0: [219,139,180,76,123,128,79,126,99,142,121,137,127,156,39,129,131,171,116]
1: [214,135,147,83,148,119,73,130,119,134,114,141,119,135,56,105,137,163,108]
2: [124,132,77,129,152,149,119,120,192,125,95,82,97,102,192,106,163,96,102]
3: [209,142,161,71,142,149,97,137,120,128,109,139,127,144,65,112,143,161,118]
4: [215,159,219,105,96,125,80,114,77,141,133,182,166,148,42,152,120,192,135]
5: [72,91,88,113,137,154,181,128,107,121,186,188,172,157,96,141,113,131,152]
6: [203,149,184,99,132,122,90,117,100,136,120,140,128,144,71,134,134,171,127]
7: [60,133,108,179,142,109,137,113,155,132,101,82,113,100,212,148,132,74,134]
8: [49,136,132,225,85,68,152,114,113,133,114,90,103,108,224,179,109,80,126]
9: [125,116,63,125,156,154,137,126,222,89,94,73,86,112,187,105,163,84,107]
10: [159,142,126,110,172,151,114,134,151,138,120,95,114,135,143,123,166,139,127]
11: [42,138,108,180,122,101,156,122,154,130,114,86,100,102,215,147,129,64,133]
12: [188,143,120,96,160,158,119,144,163,126,114,100,121,140,116,105,158,140,109]
13: [46,144,140,213,109,83,155,117,108,131,115,93,120,114,217,157,117,84,124]
14: [231,141,195,70,113,121,59,146,75,126,120,172,125,156,43,135,117,179,118]
15: [199,132,135,74,147,133,114,145,161,145,104,112,107,136,84,110,168,156,116]
16: [97,123,75,151,136,121,164,115,188,121,105,81,104,101,201,117,145,84,106]
17: [220,149,231,130,85,104,67,104,53,133,121,214,178,161,21,157,110,210,139]
18: [88,115,63,147,137,138,143,121,199,114,115,66,110,99,205,113,145,69,89]
19: [207,143,179,102,127,123,85,131,102,138,122,162,144,140,63,135,144,161,128]

[84,128,94,125,155,157,179,126,128,129,161,148,149,130,118,117,137,126,145] : 5 10
[184,124,130,94,153,162,94,133,167,133,119,104,106,130,113,84,165,141,114] : 12 15
[218,154,203,100,109,132,84,119,71,144,124,169,155,158,53,148,139,188,135] : 4 19
[25,82,45,125,122,142,200,128,103,102,186,168,153,142,121,113,88,121,151] : 5 11
[0,35,0,30,121,171,142,255,172,71,154,8,62,59,154,0,0,53,77] : 18 9
[225,148,224,101,100,118,71,116,73,129,115,173,170,159,48,158,118,198,120] : 4 17
[124,127,114,130,141,152,140,120,112,126,169,182,168,145,97,135,132,143,149] : 5 19
[80,118,101,141,138,154,170,104,100,104,194,159,172,145,115,135,120,135,151] : 5 10
[133,132,95,119,160,152,114,127,195,127,105,87,103,112,173,105,161,104,97] : 2 9
[105,115,110,114,147,154,162,136,132,126,161,178,158,132,111,108,136,145,157] : 5 10
[49,92,69,123,136,138,181,105,127,96,201,178,148,133,121,122,104,121,167] : 5 16
[199,140,200,105,111,129,89,111,72,129,124,180,159,159,55,153,120,176,141] : 4 19
[82,96,100,113,116,137,162,129,87,99,190,180,169,171,78,136,106,157,146] : 5 19
[87,115,119,123,114,123,171,122,94,124,183,195,175,139,91,141,108,171,159] : 5 19
[232,147,255,104,58,88,64,105,27,127,120,233,187,155,7,172,103,219,145] : 17 4
[126,122,148,111,137,142,150,113,95,126,174,187,174,148,92,128,130,174,157] : 5 19
[90,132,138,180,148,114,158,125,140,145,113,110,121,122,187,140,133,109,154] : 7 11
[93,88,111,107,124,139,176,136,98,109,198,189,182,153,94,137,122,159,147] : 5 19
[126,113,162,135,111,139,142,99,82,136,177,205,178,141,82,150,107,168,167] : 5 19
[173,130,109,86,155,149,119,142,166,130,127,104,111,113,109,94,150,158,112] : 12 15
[119,100,136,120,133,141,166,119,103,122,181,190,176,144,82,140,119,173,154] : 5 19
[115,125,137,143,118,131,163,108,101,127,157,194,171,150,108,143,129,145,158] : 5 19
[93,122,110,138,123,136,156,111,116,115,183,192,170,151,123,152,109,135,157] : 5 10
[97,101,122,122,125,142,176,99,98,128,180,201,176,144,101,148,104,134,153] : 5 19
[124,111,149,129,116,159,144,116,70,115,179,214,168,158,91,112,99,161,162] : 5 19
[0,19,0,33,133,167,151,255,185,70,173,20,66,52,166,0,0,52,92] : 18 9
[80,101,110,131,117,131,163,122,97,116,194,194,182,153,83,144,112,144,174] : 5 19
